In the data rows, zero lies at 4.5, halfway between 4 and 5.
Here are some points, each followed by its number:
[4 5 3 2 3 5 4 3 1 4 3 2 3 7 7 3 7 6 4 5 3 3 3 4 4 3 6 6 3 4 3 2 5 6 6 4 2 6 4 4 3 7 2 3 3 5 6 4] 0
[4 4 3 6 3 5 4 6 5 5 5 5 5 5 5 6 6 4 4 4 5 5 4 7 5 5 3 3 4 4 6 7 4 5 4 6 5 5 3 5 4 6 4 5 2 4 3 5] 1
[5 4 3 4 2 4 5 4 4 3 5 5 5 4 2 5 2 6 4 4 5 4 5 4 5 5 4 6 4 4 4 4 7 3 4 6 6 3 4 4 3 4 2 6 5 4 4 4] 2
[2 5 3 4 5 3 3 3 3 5 3 3 2 6 3 3 6 4 6 5 2 3 3 3 4 3 6 5 3 4 6 2 5 6 5 3 4 7 5 3 6 4 3 3 3 3 6 5] 3
[5 3 6 5 4 6 6 5 6 5 5 5 5 3 5 5 3 4 3 3 6 5 5 6 5 5 4 4 5 3 3 5 5 3 3 5 5 3 4 5 4 5 5 5 5 3 4 6] 4
[4 3 5 6 5 5 4 4 3 3 5 4 6 4 6 4 5 6 4 6 6 5 5 2 5 4 5 4 4 4 5 4 2 5 4 4 4 3 5 4 6 4 5 5 2 3 5 4] 5
[2 7 4 2 7 2 3 4 3 4 3 3 2 6 6 3 4 5 5 5 2 2 3 4 2 3 6 7 3 7 7 1 5 7 7 3 2 6 6 4 7 2 6 2 1 4 7 4] 6
[3 5 3 4 4 3 3 3 4 6 4 4 3 5 3 3 3 3 5 5 3 4 3 2 3 3 5 6 3 4 5 3 3 5 7 7 4 5 3 3 6 5 5 4 5 3 6 3] 7
[2 8 3 3 5 3 2 3 2 4 4 2 2 7 3 2 7 4 7 9 2 3 3 2 2 3 6 7 2 7 7 2 2 7 7 2 2 7 2 2 7 4 3 6 1 3 7 2] 8
[4 3 4 6 2 2 6 4 7 1 6 5 6 2 3 4 4 4 4 4 6 7 3 6 5 5 4 3 4 5 3 5 1 4 5 2 4 3 1 6 3 3 7 6 8 5 3 5] 9
[6 3 4 4 0 7 1 3 6 4 6 5 5 4 3 6 4 1 3 6 5 5 7 4 4 3 4 8 4 6 6 2 2 3 3 5 5 3 6 4 3 8 8 4 7 4 3 6] 10
[5 4 4 4 4 7 5 4 5 6 4 5 6 4 6 5 3 5 3 4 5 5 4 5 5 4 5 5 4 4 6 4 6 5 5 3 4 4 5 5 5 3 4 6 3 5 4 7] 11
[6 3 5 7 5 4 6 7 7 3 6 8 6 2 7 6 3 2 2 4 6 8 6 5 6 6 2 2 6 4 4 4 8 1 3 2 6 2 7 6 3 2 6 6 7 5 3 4] 12
[4 4 5 3 5 4 4 4 4 5 5 4 5 4 5 5 4 5 4 4 5 5 4 4 4 4 5 4 5 5 5 4 5 4 5 5 4 5 6 5 5 5 5 4 4 3 4 5] 13
[3 4 3 4 4 5 6 6 6 3 6 5 5 5 6 4 7 3 5 5 5 6 4 5 5 5 5 6 5 2 2 3 6 3 3 2 4 5 5 4 4 7 3 4 3 3 3 6] 14
[5 4 3 3 5 5 4 4 5 5 5 4 4 5 5 4 3 4 5 6 4 4 3 3 4 3 4 5 4 5 4 4 5 4 5 4 4 5 6 5 5 4 4 4 5 3 5 4] 15
[6 3 4 6 4 3 5 6 6 5 6 6 6 4 5 5 2 5 4 4 6 5 6 6 5 5 3 4 6 4 4 5 5 3 3 5 6 4 3 5 4 6 3 6 6 4 3 4] 16
[6 2 3 8 2 3 4 3 7 4 8 6 7 1 8 7 6 7 4 2 5 5 6 8 6 7 2 4 6 6 6 7 9 2 2 2 6 2 4 6 4 5 4 6 2 4 1 8] 17
[5 3 6 7 5 6 6 5 5 5 5 5 5 4 7 6 3 5 5 4 6 5 4 5 6 5 3 4 4 4 2 4 5 3 3 4 6 3 5 6 3 5 6 6 4 4 3 4] 18
[6 3 4 5 5 6 7 5 6 7 5 4 5 3 3 4 4 7 5 4 5 6 3 6 5 5 4 5 5 3 4 4 3 3 4 6 5 3 1 4 3 2 6 7 2 9 3 8] 19
[6 4 6 5 5 2 5 5 4 6 5 5 5 3 5 5 3 4 3 4 6 6 6 5 5 5 3 3 4 4 3 5 7 3 3 5 6 3 2 5 4 3 6 2 5 8 5 5] 20
[3 5 3 4 6 6 5 6 4 4 4 3 3 4 3 5 6 1 3 4 5 4 3 3 4 4 5 6 4 5 3 5 4 5 5 2 5 4 2 5 5 4 3 1 3 5 7 1] 21
[2 9 3 1 4 3 0 3 0 8 0 0 0 9 1 0 7 3 9 9 1 0 3 3 0 3 9 8 3 8 9 1 3 9 9 2 0 7 5 0 9 3 1 0 2 3 9 1] 22
[4 5 4 4 4 4 4 3 4 6 4 4 3 5 4 3 6 3 5 5 4 4 4 4 4 4 5 4 3 5 4 4 5 5 5 3 4 5 4 4 5 4 4 4 3 3 5 7] 23
[2 7 3 3 2 3 4 3 3 3 3 2 3 7 6 2 5 4 6 6 2 3 3 3 2 3 6 5 3 6 3 4 4 7 6 4 3 7 5 2 7 5 6 5 5 3 6 3] 24
[3 6 3 3 3 6 4 3 3 4 3 3 3 6 3 3 6 4 5 5 2 3 3 4 4 4 6 6 3 6 6 3 3 6 6 3 3 7 5 4 6 4 4 3 3 3 6 4] 25
[5 3 4 4 5 5 5 4 5 4 5 5 5 4 3 5 5 6 3 4 5 5 4 5 4 4 4 4 5 3 4 5 4 5 4 5 5 4 6 5 4 5 4 6 5 5 5 5] 26
[7 2 7 7 5 6 8 7 7 7 6 7 7 2 5 7 1 7 2 1 7 8 8 8 6 8 2 2 8 3 2 8 1 1 2 7 7 2 5 7 2 6 6 6 3 5 2 6] 27
[4 4 4 5 5 4 5 5 4 4 5 4 5 4 5 5 4 6 5 4 6 5 5 5 5 5 4 5 4 4 5 4 6 5 4 4 5 4 6 4 5 4 3 4 5 4 5 6] 28
[2 5 4 5 5 6 3 3 4 5 4 4 4 6 3 3 5 4 5 6 3 3 3 4 3 3 6 7 3 6 6 4 5 6 6 3 4 7 3 4 6 4 3 3 5 4 5 4] 29
[6 3 7 5 7 7 4 8 3 9 7 6 8 2 3 6 1 8 1 3 6 8 7 8 6 8 2 4 8 4 2 5 4 2 2 8 6 3 5 6 0 5 5 5 7 9 1 3] 30
[4 5 5 6 6 5 5 4 4 5 4 6 4 6 6 4 4 5 5 4 2 4 4 4 4 4 5 5 4 4 4 3 4 4 5 5 4 4 3 4 4 5 4 4 6 6 5 4] 31
[4 5 3 4 4 3 4 3 4 5 5 4 3 6 2 3 5 4 5 5 3 4 3 5 3 3 5 6 3 5 4 4 4 6 5 4 3 5 4 4 5 4 4 3 5 4 5 3] 32
[7 3 6 7 4 7 6 4 7 4 6 6 6 3 6 6 3 4 2 3 7 7 5 3 7 7 3 4 5 4 2 4 4 3 2 4 6 2 6 5 3 4 5 6 5 4 3 4] 33
[7 3 7 6 7 5 5 6 5 7 7 5 5 2 7 6 7 7 2 4 7 7 8 5 6 6 2 4 5 2 4 7 5 2 3 6 7 3 2 6 4 8 4 6 4 5 2 5] 34
[4 3 4 4 4 4 4 4 4 3 4 5 5 5 4 4 5 4 5 4 4 4 3 5 4 4 5 5 4 5 4 4 4 6 5 5 4 5 4 4 5 3 5 4 4 4 4 4] 35
[6 6 6 3 5 2 5 3 4 5 5 4 4 5 3 4 3 2 5 5 4 3 3 5 4 3 5 6 3 5 6 5 4 6 6 6 4 6 5 3 5 4 4 5 5 3 6 7] 36
[3 4 3 3 4 2 5 4 5 5 6 4 5 5 6 4 6 4 5 4 3 5 2 5 5 3 5 3 4 6 7 6 3 4 6 5 4 5 3 3 5 5 2 4 5 4 5 5] 37
[6 3 7 6 4 7 6 6 7 4 4 7 6 3 7 7 2 5 2 3 6 7 5 5 6 6 2 3 5 3 6 5 4 3 2 7 6 2 3 8 3 7 7 3 4 7 2 7] 38
[3 5 3 4 2 4 4 3 3 2 3 3 3 5 6 4 4 6 6 5 3 3 3 3 4 3 6 5 3 4 7 4 3 5 6 6 5 4 5 4 6 6 5 5 4 3 6 4] 39
[7 3 8 5 6 4 6 6 4 5 6 5 6 3 2 5 6 8 3 4 7 6 4 5 5 5 3 4 7 3 3 6 6 4 4 5 6 3 2 6 2 5 4 7 4 4 3 3] 40
[2 7 2 4 0 3 4 3 2 4 3 2 2 7 6 2 5 2 6 6 2 2 3 1 2 3 7 7 3 6 6 4 4 5 7 7 2 7 6 2 6 4 2 2 5 3 6 4] 41
[2 8 3 3 4 3 3 3 5 4 3 2 2 7 3 1 6 3 6 6 3 2 2 2 1 3 8 6 3 6 7 1 4 6 8 1 2 6 4 2 7 3 5 5 5 3 6 5] 42
[4 3 4 4 4 5 5 5 4 6 4 5 5 4 3 4 5 4 5 4 5 5 4 4 4 5 5 5 4 4 5 5 4 5 5 4 5 4 6 6 5 4 3 4 4 4 5 5] 43
[6 4 5 5 5 3 5 5 5 7 6 4 6 3 6 6 6 6 4 4 6 5 5 6 5 6 5 4 6 5 6 4 4 3 4 4 5 3 4 4 4 6 5 5 6 4 5 2] 44
[5 4 5 4 4 7 6 4 5 5 5 4 5 4 5 5 5 5 4 4 5 5 5 5 5 5 4 5 4 4 5 6 4 4 4 6 5 4 4 5 4 4 7 4 3 5 3 3] 45
[6 3 8 8 3 6 4 4 5 3 7 5 4 2 7 7 2 8 4 3 6 7 6 6 6 5 4 4 3 1 6 6 0 1 1 7 6 3 2 6 2 9 2 6 4 4 4 9] 46
[2 8 3 4 4 3 2 3 5 5 3 3 2 7 5 3 8 3 5 6 2 2 3 5 3 4 7 7 4 7 6 4 4 7 7 6 3 7 7 2 6 4 5 2 2 3 6 1] 47
[5 4 4 4 7 3 4 5 5 4 5 5 5 4 6 5 5 4 5 4 5 5 4 4 4 6 3 4 6 3 5 4 4 4 3 6 5 4 6 4 4 5 4 6 4 4 4 3] 48
[6 3 7 7 4 7 5 5 5 6 7 8 5 3 7 7 2 3 3 2 7 7 4 7 7 6 3 2 8 4 3 5 5 3 2 5 7 3 4 5 3 7 6 6 7 6 3 6] 49
[2 7 3 2 3 4 3 3 2 5 1 2 2 6 2 2 7 3 7 6 2 3 3 3 2 3 6 7 3 7 7 2 3 7 6 3 2 7 6 3 7 3 3 4 4 3 6 3] 50
[7 3 7 6 3 3 7 5 6 5 7 6 7 2 6 6 3 6 3 4 6 6 7 7 6 7 3 5 6 3 2 5 5 3 2 7 6 2 4 6 3 6 7 3 6 5 3 2] 51
[6 6 3 3 5 5 0 4 5 5 1 4 4 6 1 3 7 2 6 5 2 2 3 5 3 3 7 5 3 6 5 4 5 6 6 2 3 5 1 1 6 1 4 1 6 3 6 7] 52
[6 4 4 5 3 3 5 5 5 5 5 6 5 4 5 5 3 5 5 4 5 6 5 3 5 5 4 4 5 4 4 3 5 4 5 6 5 4 4 4 4 4 6 7 4 5 5 4] 53
[2 8 3 3 5 3 4 3 2 4 2 2 3 6 2 2 4 6 7 5 3 2 3 4 2 4 6 5 3 6 7 4 1 7 7 3 3 7 5 2 7 5 2 2 4 7 6 7] 54
[7 3 9 6 7 7 5 9 8 5 7 7 7 3 2 8 2 4 1 1 7 8 3 4 7 9 2 1 6 2 2 1 2 3 3 6 7 3 1 9 1 2 7 7 6 3 2 2] 55
[2 6 3 4 5 2 5 3 3 2 3 4 3 6 7 3 7 4 7 6 3 2 3 3 3 3 6 5 2 4 5 6 5 7 6 4 4 7 2 1 7 3 6 6 2 6 5 3] 56
[2 7 3 3 4 5 4 3 2 7 2 3 3 7 2 3 5 3 7 8 3 3 3 2 3 3 6 6 3 8 6 2 5 6 7 3 2 7 6 4 7 4 2 2 5 3 7 5] 57
[5 4 3 5 3 6 5 4 6 5 4 7 4 4 4 5 5 6 4 5 6 5 4 5 5 4 4 7 7 3 5 5 5 4 3 2 4 2 5 5 5 7 6 5 7 3 5 5] 58
[3 4 4 5 5 6 5 4 4 4 4 5 4 5 4 5 5 4 4 4 5 4 4 5 4 4 5 4 4 6 6 5 5 5 4 6 4 5 3 5 5 4 3 5 4 3 5 5] 59
[7 3 7 5 4 6 5 5 7 4 6 6 6 2 5 6 3 3 4 3 6 6 6 5 5 5 3 4 7 4 1 4 4 2 3 5 6 2 3 6 4 5 6 6 7 3 3 5] 60
[3 3 5 6 0 6 2 5 7 6 4 6 7 3 4 6 2 2 2 5 7 7 8 3 6 6 3 2 6 4 4 4 3 5 2 2 5 3 5 6 3 6 5 6 6 4 2 5] 61
[5 4 3 7 6 5 2 4 5 4 5 6 4 5 6 5 3 7 5 5 4 4 3 4 5 5 5 3 4 5 5 4 5 5 5 5 5 5 4 5 6 5 6 5 6 4 4 5] 62
[6 4 4 3 5 3 5 4 5 5 4 4 4 4 4 4 6 5 5 5 4 5 5 3 5 5 5 5 3 4 4 4 4 6 4 3 4 5 5 4 5 3 4 4 4 5 4 5] 63
[5 4 5 4 5 4 5 4 5 5 5 4 5 4 4 5 3 6 4 4 6 5 3 3 5 5 5 4 4 5 5 5 5 5 4 6 4 4 5 4 3 5 3 5 7 3 5 3] 64
[3 5 4 5 5 3 5 3 3 3 4 4 3 5 2 3 6 2 5 5 4 3 4 2 4 3 4 6 3 5 4 4 5 5 6 5 4 6 5 4 5 5 3 3 3 6 6 3] 65
[4 5 4 3 3 5 4 3 5 5 4 5 3 6 3 4 5 3 5 6 3 4 3 5 4 4 5 5 4 4 6 4 5 6 6 4 3 6 3 4 6 4 4 3 3 4 6 2] 66
[4 4 5 4 5 4 4 4 3 9 4 5 4 6 4 4 4 6 5 4 4 5 3 3 5 4 4 6 3 3 6 2 6 6 5 4 3 6 6 4 6 4 6 2 4 3 5 1] 67
[2 5 4 6 5 3 4 4 4 1 4 3 3 6 5 3 5 5 6 5 4 3 3 4 4 3 5 3 3 7 6 4 5 6 5 5 4 5 4 4 5 5 6 4 5 4 7 3] 68
[5 4 4 4 1 2 3 6 4 1 6 4 3 5 3 5 2 2 3 2 4 5 4 4 5 3 4 3 3 4 3 6 7 4 3 7 5 4 5 5 3 7 5 4 2 8 4 7] 69
[4 4 4 4 4 4 5 4 4 5 4 3 4 4 4 4 4 4 5 5 4 4 4 4 5 4 5 5 4 4 5 4 3 5 5 3 4 5 5 4 4 4 4 4 6 3 6 4] 70
[2 7 4 3 5 6 3 3 4 4 4 3 3 7 1 4 6 8 5 6 3 2 3 4 2 4 7 6 3 6 3 2 7 6 4 6 2 7 5 2 6 5 2 3 4 4 7 4] 71
[3 4 4 3 7 4 4 4 5 5 3 4 4 5 3 6 6 3 6 5 4 4 5 4 4 4 5 5 3 2 6 2 6 4 4 3 4 6 5 4 4 1 6 6 6 4 3 4] 72
New points follow, each followed by the number of its nearest point above by angle.
[3 5 4 4 4 5 3 4 3 4 4 3 4 5 5 4 4 3 5 5 3 4 3 3 4 4 5 6 3 5 5 3 3 6 5 3 4 5 4 5 6 3 5 3 4 3 5 6] 25
[5 4 4 6 4 6 4 5 6 6 4 4 5 4 6 4 5 4 5 4 6 5 4 4 5 5 5 3 5 5 4 4 5 3 4 7 4 3 3 4 3 4 4 4 4 6 5 5] 19
[5 3 5 7 8 4 6 5 4 4 5 6 4 3 3 5 4 6 4 4 5 5 4 6 6 5 4 4 5 4 3 6 4 3 3 6 6 2 6 4 3 5 6 6 5 5 4 4] 27
[6 4 5 5 4 4 5 6 6 5 6 6 5 3 6 5 2 4 4 3 6 6 6 5 5 6 4 3 4 3 3 6 4 3 4 6 6 3 5 5 4 4 6 4 5 5 3 5] 27
[7 3 8 6 3 6 6 7 6 5 6 7 7 2 5 7 2 7 3 2 6 6 8 6 6 6 2 3 6 3 3 6 4 3 2 5 6 2 4 5 2 3 6 5 5 4 4 4] 27
[2 5 3 5 6 3 5 4 5 5 6 4 4 5 4 4 7 7 5 5 3 4 4 4 4 3 5 5 3 3 6 5 2 5 5 4 4 6 6 3 5 2 5 1 5 9 7 4] 54
[4 5 4 5 3 6 5 4 6 2 5 5 6 5 8 5 6 7 4 5 6 4 5 7 4 5 5 6 4 3 5 3 5 3 5 3 5 5 3 3 5 6 3 5 4 5 5 4] 14
[6 3 4 6 4 6 5 5 6 5 4 4 4 4 5 5 3 4 3 5 5 6 4 6 5 5 4 4 4 3 6 6 4 5 4 7 4 4 6 5 3 6 4 5 3 4 3 3] 1
[6 4 4 7 5 6 5 3 4 8 5 5 5 5 6 5 3 6 4 4 5 5 5 3 4 4 5 4 5 3 4 6 6 3 3 7 5 4 6 5 4 5 4 6 4 4 5 3] 18
[5 4 5 5 4 3 5 4 6 5 5 6 5 4 5 5 4 3 5 3 6 5 7 5 5 5 3 4 3 4 4 6 5 4 4 5 5 4 5 5 4 5 5 4 7 4 4 4] 51
[4 4 4 4 4 2 4 4 4 3 5 4 4 5 4 5 7 5 5 5 4 5 4 4 5 5 5 4 5 4 5 6 4 4 4 4 5 6 4 5 5 6 4 4 5 4 4 4] 37
[4 4 4 5 5 6 4 4 5 4 5 5 5 4 5 4 3 5 4 4 4 5 4 5 5 4 5 4 3 6 3 6 5 5 4 7 4 4 4 4 4 5 4 3 7 3 6 4] 64
[2 6 3 3 5 5 4 2 5 4 2 3 2 6 2 3 3 4 7 6 4 2 3 3 3 3 7 6 3 7 6 2 6 5 6 2 3 6 4 5 5 3 4 6 6 8 7 6] 42
[3 5 3 3 2 3 3 4 3 4 4 3 3 6 6 4 7 4 6 5 3 3 3 2 3 3 6 6 4 6 6 4 5 5 6 3 2 6 5 3 6 5 3 4 3 2 6 5] 41
[3 6 3 4 7 4 2 4 4 1 2 2 2 6 7 3 3 3 5 7 3 3 4 4 4 3 6 4 4 7 5 3 5 5 6 4 3 7 7 5 6 3 6 4 5 3 6 7] 6
[7 3 4 4 0 4 6 3 6 7 5 6 6 5 4 5 7 6 5 3 6 6 5 4 5 6 3 2 6 4 6 3 5 5 4 7 6 5 5 7 3 7 7 8 7 6 5 6] 53
[4 3 4 6 4 5 5 5 4 3 3 5 5 5 5 5 4 5 5 5 5 6 5 3 5 5 4 4 4 4 5 7 6 5 4 7 5 5 5 6 5 5 4 4 7 7 3 3] 38
[2 9 3 2 7 2 0 3 2 3 1 2 2 7 2 1 7 2 8 8 2 1 3 3 2 2 8 7 3 6 6 1 5 9 8 2 1 7 6 0 8 3 2 2 2 3 7 4] 22
[3 6 4 4 2 6 5 3 3 5 2 3 3 6 2 3 7 4 6 6 3 4 4 4 4 3 5 5 3 6 6 3 3 5 6 5 3 5 4 4 6 6 3 5 4 7 5 4] 50
[5 3 5 6 3 3 5 5 3 3 6 5 6 4 5 6 3 7 5 4 6 5 4 4 5 4 3 4 4 2 4 5 3 3 4 3 5 4 3 6 4 5 4 5 2 6 4 7] 46
[7 3 5 6 3 4 5 5 5 4 4 6 5 4 5 6 5 6 4 4 6 5 6 6 6 5 4 3 7 4 2 5 4 6 3 5 5 2 4 7 4 5 7 5 3 4 4 6] 27
[5 5 5 4 4 4 4 4 6 1 4 4 4 5 3 4 5 5 4 4 5 5 5 4 6 5 4 5 4 5 3 5 6 4 5 2 5 4 6 5 4 4 5 3 2 5 4 7] 69
[3 4 5 3 4 6 5 5 5 6 5 4 5 5 4 4 2 5 5 4 6 4 4 5 5 4 5 5 3 4 4 3 4 4 5 5 5 4 5 5 4 4 5 3 6 4 4 5] 4
[5 4 5 4 3 4 4 3 6 5 3 4 4 4 7 5 3 6 5 6 4 6 4 4 5 5 4 5 3 4 5 2 4 5 5 6 4 3 3 5 3 5 6 6 4 5 4 4] 53
[5 6 3 4 5 4 5 3 5 5 4 5 3 5 7 3 5 5 5 6 3 3 4 4 4 3 5 6 4 5 7 6 3 7 5 3 4 7 4 5 6 5 1 3 5 7 6 4] 54
[5 3 4 5 5 5 5 6 4 4 5 5 4 5 5 5 4 4 3 4 4 4 3 5 4 4 4 5 4 4 4 4 5 4 4 6 4 4 3 5 4 5 5 6 5 4 4 4] 55
[4 6 4 3 4 2 4 3 5 5 4 3 4 4 3 4 3 6 4 5 3 3 4 5 4 4 5 4 4 5 4 4 4 6 5 5 3 4 5 5 6 3 6 3 3 5 6 5] 6
[3 4 4 5 4 5 5 4 5 3 5 4 4 5 4 4 5 5 5 5 5 4 4 3 4 4 5 4 4 5 4 3 6 3 6 5 5 5 4 5 6 4 5 3 4 3 4 3] 68
[5 3 6 6 7 6 8 6 7 5 6 6 7 3 6 7 1 7 3 3 7 6 6 5 6 6 2 3 6 5 3 7 2 2 2 5 7 2 5 6 3 5 5 7 6 7 4 4] 27
[6 3 6 6 4 5 5 5 5 6 4 5 5 3 3 5 4 6 4 3 5 6 5 5 5 5 3 3 6 3 3 5 4 3 4 4 5 3 4 6 3 4 4 4 4 6 5 6] 27
[4 6 3 6 5 5 3 4 3 4 3 4 3 5 4 4 5 3 6 5 3 4 4 5 3 4 6 6 3 6 6 6 5 6 6 5 4 5 4 4 6 4 7 2 3 3 6 3] 47
[5 4 6 2 5 7 8 3 2 3 5 7 3 6 7 4 8 3 4 6 4 2 5 8 5 3 6 1 5 8 6 5 7 6 5 7 4 6 8 7 4 2 2 7 1 3 4 6] 59
[7 2 9 7 4 8 9 9 8 7 8 8 8 1 6 8 2 6 0 0 7 8 9 8 9 9 0 2 9 1 1 9 4 1 1 7 9 2 6 9 0 8 5 7 6 5 0 4] 27
[7 3 4 8 7 2 6 9 7 4 5 8 9 0 2 8 3 5 4 0 7 8 8 7 8 9 1 0 9 2 4 7 5 2 1 8 8 3 9 9 1 3 8 7 8 6 0 2] 27
[6 5 5 2 8 1 4 5 3 4 3 5 3 4 8 3 7 8 5 5 5 2 4 3 5 3 8 9 5 6 6 1 1 5 2 2 3 4 7 2 4 6 8 7 4 3 5 1] 6
[3 5 3 4 9 2 4 3 5 6 2 3 2 6 4 3 7 4 6 6 4 3 3 3 1 3 5 4 3 4 4 5 4 6 7 3 3 6 3 5 6 3 7 2 3 3 5 9] 23
[4 3 4 6 5 6 5 5 4 4 4 6 6 4 6 6 5 4 4 4 6 5 4 5 4 4 4 5 5 6 5 6 5 4 4 5 5 5 5 4 5 5 3 5 3 4 3 5] 1
[4 5 3 2 4 5 5 4 3 3 4 3 4 5 4 3 5 3 5 5 3 4 4 4 4 3 5 5 5 6 7 3 5 5 6 6 3 5 3 3 5 3 5 6 5 3 6 8] 42
[6 3 6 6 4 2 6 4 6 5 5 5 6 4 3 5 5 3 4 5 4 6 4 6 5 6 4 4 4 4 4 5 6 3 3 3 5 3 6 5 3 3 6 6 3 3 4 4] 12
[5 3 5 5 3 5 5 5 5 5 5 5 5 4 5 4 6 6 4 4 6 5 5 5 4 4 3 4 5 3 5 4 4 4 4 4 5 5 5 5 6 6 5 4 6 3 5 4] 58
[5 5 4 3 6 7 5 3 4 5 4 4 5 5 7 5 5 6 4 5 4 4 3 5 4 3 6 3 4 5 6 4 4 5 5 5 5 6 7 4 4 6 5 4 6 4 4 5] 13
[5 3 6 5 4 4 5 5 5 5 6 5 6 3 4 5 3 5 4 4 6 6 5 6 5 5 3 4 4 4 5 6 5 3 3 6 5 3 4 5 4 5 5 3 5 5 5 4] 51
[7 4 3 9 2 4 4 4 7 7 6 5 5 3 3 5 6 6 4 3 6 5 4 6 5 5 4 4 6 2 3 5 9 5 3 7 5 2 7 4 4 3 8 6 4 3 4 2] 51
[7 3 5 6 5 4 4 5 6 4 6 6 6 4 3 5 5 5 4 4 6 5 5 4 5 4 3 5 5 3 4 6 6 4 5 2 5 4 4 5 4 5 3 6 4 4 5 4] 40
[5 4 4 5 5 2 4 4 5 4 4 5 4 4 3 4 4 3 4 5 4 5 4 4 4 3 4 3 4 6 5 4 5 4 5 7 5 5 5 4 5 5 4 5 4 6 5 4] 65
[3 5 5 2 3 4 2 3 3 6 4 3 5 5 4 4 4 4 4 5 5 3 3 3 4 3 6 3 4 6 5 3 4 5 5 4 4 5 4 5 7 5 4 3 6 5 5 4] 57
[5 5 4 5 3 2 3 3 5 5 3 4 4 5 2 4 6 5 3 5 6 7 3 6 5 4 4 3 4 7 3 1 2 5 6 3 5 3 8 5 4 6 3 4 8 2 7 3] 70
[5 3 5 5 4 5 6 6 7 5 6 5 6 4 2 5 5 7 3 5 5 6 5 6 4 5 4 4 4 3 5 6 7 3 4 7 6 3 3 6 4 5 7 6 5 3 3 4] 40
[5 3 5 6 7 4 5 5 7 4 3 5 6 3 6 4 5 4 5 4 4 5 5 6 6 5 4 5 5 5 4 5 2 5 4 6 5 2 3 5 4 4 5 3 7 5 4 8] 38
[6 3 7 7 3 5 6 8 6 7 7 7 7 2 5 7 2 6 2 1 7 6 6 5 6 7 2 5 9 1 2 6 4 2 2 3 7 2 7 6 4 5 6 5 5 6 2 3] 27
[4 4 4 3 5 4 4 4 4 4 5 4 4 5 4 4 5 4 4 5 4 5 3 5 5 4 5 5 4 3 5 3 5 4 5 4 4 5 5 4 4 3 4 3 5 4 5 5] 3
[7 4 5 7 2 6 7 6 6 4 5 5 5 3 3 6 4 6 3 4 6 6 5 7 5 6 3 2 5 4 3 5 6 3 3 3 6 3 5 6 4 4 4 3 4 6 3 6] 27
[6 4 5 5 5 6 5 5 6 4 4 5 6 3 6 5 4 6 4 4 6 6 5 6 5 4 4 4 5 3 5 5 2 4 3 3 5 3 5 4 3 4 5 5 4 4 4 6] 27
[7 3 5 5 3 3 3 5 5 4 5 6 6 2 6 7 5 5 4 4 4 7 6 5 6 6 3 6 5 4 2 7 6 4 3 7 6 4 4 5 2 2 2 3 6 5 3 6] 51
[7 3 5 2 2 7 3 3 3 1 6 5 6 3 2 3 2 2 6 2 3 7 7 3 6 3 3 3 9 7 2 2 5 2 3 7 7 6 7 7 3 0 7 9 6 2 2 8] 60
[7 4 4 7 4 2 5 4 5 4 6 4 5 3 7 4 6 5 5 4 7 5 3 3 4 4 5 7 3 2 5 4 5 3 4 6 5 5 4 5 6 2 7 7 5 4 4 4] 53
[4 4 4 7 3 3 4 5 6 7 5 4 4 3 1 4 3 5 4 4 3 5 5 3 5 5 5 3 3 7 4 4 6 5 6 3 5 4 7 4 3 6 8 5 6 5 3 6] 61
[4 4 4 4 7 5 4 3 4 4 3 4 5 5 6 4 6 5 4 4 5 4 4 6 4 3 5 5 4 5 4 6 5 5 4 5 4 5 5 4 4 6 5 4 4 4 4 4] 0
[4 3 4 7 5 4 5 3 6 8 4 6 5 4 2 5 3 4 4 3 5 5 4 5 4 5 3 5 4 4 5 6 4 4 5 7 5 3 5 4 4 2 5 4 6 3 5 3] 64
[5 4 4 2 5 3 5 4 4 2 4 5 4 5 6 4 7 3 4 5 3 3 4 3 5 3 5 4 3 2 4 3 5 6 5 7 5 5 2 5 5 7 7 2 6 6 4 1] 56
[6 4 5 5 5 7 5 4 6 5 6 5 5 5 3 5 2 7 4 4 5 5 4 4 4 4 5 5 4 5 7 6 4 4 5 4 6 4 5 5 3 4 5 3 4 5 5 2] 45
[6 3 6 6 5 5 4 8 4 7 5 5 7 4 7 6 1 3 5 3 7 5 3 7 7 5 3 2 5 4 2 6 1 3 3 4 6 2 3 5 5 7 5 7 5 5 5 7] 49
[5 5 4 3 6 5 4 3 4 5 3 4 4 6 5 4 6 3 5 5 4 4 4 4 3 3 5 4 4 5 5 3 5 4 6 4 4 6 5 4 6 4 3 3 4 4 5 6] 57
[4 4 4 5 3 3 6 3 5 4 4 4 3 5 4 4 6 5 5 4 3 4 3 4 4 5 5 4 4 5 3 3 6 5 4 4 4 6 3 4 5 3 4 4 4 2 5 6] 23
[5 5 3 5 6 6 5 4 7 4 3 5 4 5 7 4 7 3 5 4 5 3 4 3 4 4 5 7 3 7 5 6 6 5 4 2 5 6 5 2 5 2 3 3 6 3 4 5] 52
[6 2 7 6 5 6 6 7 6 5 7 6 7 2 5 6 2 4 3 3 6 6 5 7 6 5 3 3 6 3 3 7 4 2 3 7 6 3 4 6 2 5 5 6 4 4 3 5] 27
[3 4 4 5 4 4 4 3 5 7 4 4 4 5 3 3 4 6 5 5 3 4 4 3 4 4 5 6 4 5 6 4 5 5 6 3 4 5 2 5 5 2 5 5 5 6 6 4] 29
[4 5 4 2 5 3 4 3 5 4 3 4 4 5 3 5 6 4 5 5 4 5 3 4 4 4 4 5 4 6 6 3 6 5 5 5 4 5 6 3 5 4 5 4 4 3 6 4] 50
[4 5 4 6 3 6 4 4 4 2 3 4 4 5 4 5 4 5 4 4 4 4 4 3 4 3 5 6 4 5 6 3 1 6 6 6 4 5 5 4 6 4 3 5 5 3 6 6] 39
[6 3 3 6 4 7 5 5 3 5 6 6 7 3 5 6 5 6 4 4 5 5 8 2 6 6 5 4 4 5 4 6 6 2 3 8 6 4 6 6 4 3 4 7 8 9 3 4] 30
[3 4 4 5 5 6 3 4 4 3 4 5 4 4 7 5 7 3 4 5 4 5 4 3 3 4 5 5 4 5 4 4 5 6 3 2 4 6 5 3 3 2 4 4 3 5 5 5] 56
[8 3 9 6 8 8 9 9 8 6 8 8 8 1 1 7 2 8 0 0 8 8 8 8 8 9 1 0 9 3 1 6 4 0 1 6 9 2 3 6 2 7 3 7 4 3 1 3] 27
[7 3 5 5 6 4 7 6 5 4 7 6 6 3 5 6 3 4 3 4 6 6 7 5 5 6 4 2 7 2 3 5 4 3 4 5 6 3 5 6 3 6 5 7 4 8 3 5] 27
